In the data rows, 128 means zero.
Here are some points:
(181, 075, 179, 104, 091, 091, 189, 094)
(183, 095, 151, 173, 084, 096, 148, 092)
(107, 139, 099, 139, 128, 106, 116, 127)
(110, 075, 095, 108, 091, 097, 188, 114)
(107, 094, 137, 178, 112, 103, 097, 107)
(105, 143, 102, 192, 184, 096, 120, 156)
(148, 079, 104, 092, 089, 179, 125, 104)
(113, 128, 144, 121, 142, 095, 095, 132)
(206, 074, 195, 128, 090, 119, 255, 093)
(110, 076, 112, 095, 089, 140, 127, 113)
(109, 156, 100, 116, 089, 105, 104, 113)
(107, 071, 126, 169, 111, 095, 108, 198)
(109, 255, 095, 127, 209, 188, 096, 106)
(163, 079, 176, 166, 124, 086, 139, 095)
(112, 250, 134, 168, 203, 175, 097, 111)
(108, 114, 116, 167, 094, 102, 097, 113)
(104, 103, 103, 132, 096, 094, 111, 117)
12 more points follow, each with its number after it:
(111, 076, 108, 098, 092, 139, 126, 117) 0
(108, 182, 102, 085, 187, 180, 109, 139) 1
(105, 110, 122, 134, 120, 107, 093, 115) 2
(110, 079, 105, 095, 091, 141, 138, 116) 3
(192, 109, 205, 126, 089, 086, 128, 086) 4
(101, 141, 101, 200, 189, 098, 118, 162) 5
(106, 160, 101, 084, 162, 181, 120, 143) 6
(105, 229, 100, 082, 184, 189, 111, 087) 7
(186, 117, 199, 180, 090, 087, 126, 089) 8
(197, 080, 103, 117, 086, 087, 151, 081) 9
(110, 083, 101, 198, 092, 100, 086, 112) 10
(181, 148, 225, 088, 088, 096, 206, 095) 11
Which two of these numbered points are nearest to each point below, looking only along the 3 directions in which the first points spread most? Their numbers follow each, nearest first.
(106, 255, 102, 150, 217, 217, 103, 116) > 7 1
(109, 155, 103, 085, 163, 187, 123, 149) > 6 1
(109, 227, 097, 146, 178, 203, 110, 110) > 7 1
(156, 081, 170, 128, 090, 086, 157, 106) > 9 4
(173, 080, 182, 134, 094, 083, 186, 086) > 4 9
(145, 089, 106, 107, 086, 179, 126, 106) > 3 0
(103, 133, 104, 210, 195, 098, 115, 171) > 5 10
(109, 069, 106, 118, 093, 127, 110, 231) > 10 2
(102, 144, 147, 185, 182, 116, 110, 116) > 5 2
(109, 159, 100, 083, 163, 181, 121, 142) > 6 1
(185, 134, 219, 088, 088, 095, 211, 089) > 11 4
(193, 072, 166, 177, 094, 088, 193, 090) > 4 8
(181, 131, 241, 092, 108, 091, 160, 082) > 11 4
